cols: Z W H J M
k_970: [ 24 -13  72 -60   9]
k_311: [  3  -8   5 -21  -1]
k_750: [-12  -2  32 -94  14]
k_859: [ -7 -45  48 -12  -3]
k_563: [ 23 -81  77  -8   5]
down: [ 5 32 48] -> H
down: [-60 -21 -94] -> J
which: [-12  -3] -> k_859
down: [72  5 32 48] -> H
which: [  3  -8   5 -21  -1] -> k_311
which: [ 23 -81  77  -8] -> k_563
down: [ -8  -2 -45] -> W

cols: U F V E Q S
k_963: [-23 -14  20  12 -75  12]
k_558: [ 42  -6 -13 -25  18  18]
k_327: [ 92 -58 -25 -51  -1  40]
k_29: [-90 -23 -14  20  12 -76]
k_783: [-19 -46  -1 100 -74 -60]
which: [-51  -1] -> k_327
down: [-58 -23] -> F
which: [-23 -14  20  12 -76] -> k_29
down: [ -6 -58] -> F

cols: N C A G Y
k_193: [  0  25 -76   7   2]
k_299: [ 58  30  -1 -21 -12]
k_517: [-15   2 -17 -17 -33]
k_736: [ 10  11   1 -23  17]
which: [  2 -17 -17] -> k_517
which: [-17 -17 -33] -> k_517
which: [-23  17] -> k_736
which: [-76   7] -> k_193
down: [-17   1] -> A
down: [-15  10] -> N

cols: L R K T X B D
k_203: [  7   8   4  19 -16  -4  -4]
k_331: [44 -9 12 32 23 -2 37]
k_640: [42 10  5 25 22  6 36]
k_630: [-21 -14  18 -15  38  58  21]
k_952: [-34  -3   9 -16  19  42   9]
k_95: [ 0  4  3 -1 -1  0 -3]
k_903: [-22 -10  10 -11  17  25  -6]
k_447: [-16 -34  42  -3  19   9   1]
k_74: [ -9   8   3 -11   7   9  13]
k_642: [-14 -15   9 -12  40  58  18]
k_139: [ 14  -8 -22 -80 -18 -20 -21]
which: [-34  -3   9 -16  19  42] -> k_952
which: [-16  19] -> k_952

cols: kamat reki Vorev zopo lita gane Mup kof ribe Fuza
k_967: [-38 -29  -1  15  12  -7  28   0  -3 -24]
k_460: [-45   2  -5  10   1   6  52  -9  27 -26]
k_854: [-38 -24  16  15   8   3  40   4  -1 -26]
k_882: [-45   2  -5  10   1   6  77  -9  27 -26]
k_472: [-91 -40  -3  18  15  -1  89  -2   4 -61]
down: [52 40] -> Mup
down: [12  1  8  1] -> lita

cols: bot guvo poni Zorud Zug foli
k_128: [-6 23 50 42 10 28]
k_452: [  1 -21  35 -72 -76 -22]
k_281: [  2   3  27 -25 -30   3]
k_588: [ 8 47 -6 71 29 44]
k_392: [ -3 -15 -25   3 -25 -30]
k_574: [ -3  -8 -93  -2   3   1]
k_677: [  4  18 -26 -33  20  -1]
k_953: [ -4   5 -22  -3  53  12]
k_706: [ 34 -72 -76 -55   8 -19]
k_812: [  1 -11  43 -35   5 -19]
down: [-30  29 -25   3  20  53   8   5] -> Zug
down: [-72 -25  71   3  -2 -33  -3] -> Zorud
down: [-25  71   3  -2 -33  -3 -55] -> Zorud
which: [ 35 -72 -76] -> k_452
which: [-25 -30   3] -> k_281
down: [ 23 -21   3  47 -15  -8  18   5 -72] -> guvo

cols: Susab ful fona Pasuv votoz safu Gakid Nelat
k_161: [ 50 -40 -45 -41  63  63  14  97]
k_528: [-54   8  40  44 -45  66 -11 -24]
k_906: [-54   8  40  44  32  27  61  12]
down: [-45  32] -> votoz
down: [40 40] -> fona
which: [-54   8  40  44 -45  66 -11] -> k_528

cols: Ziv desep Ger Kasen Serat tanog Sede
k_819: [  0  -1  -5  -1 -39 -25 -23]
k_418: [-19 -25   2 -21 -46 -62 -13]
k_333: [ 50  48 -37  45  39 -50  50]
k_141: [-12 -14  -6 -13 -23 -33 -10]
k_888: [ -1  -1 -14  -4  -2  -3  -1]
k_678: [ 0 -1 -5 -1 -2 -6  1]
k_609: [-16 -21   1 -17 -36 -47 -11]
k_371: [ 28  27 -19  27  21 -36  29]
k_793: [-17 -36 -44  38  35 -43  44]
k_90: [ 0  0 -6  1  2 -7  0]
which: [-17 -36 -47] -> k_609
down: [-2 -2] -> Serat
down: [ -1 -25  48 -14  -1  -1 -21  27] -> desep
which: [-7  0] -> k_90

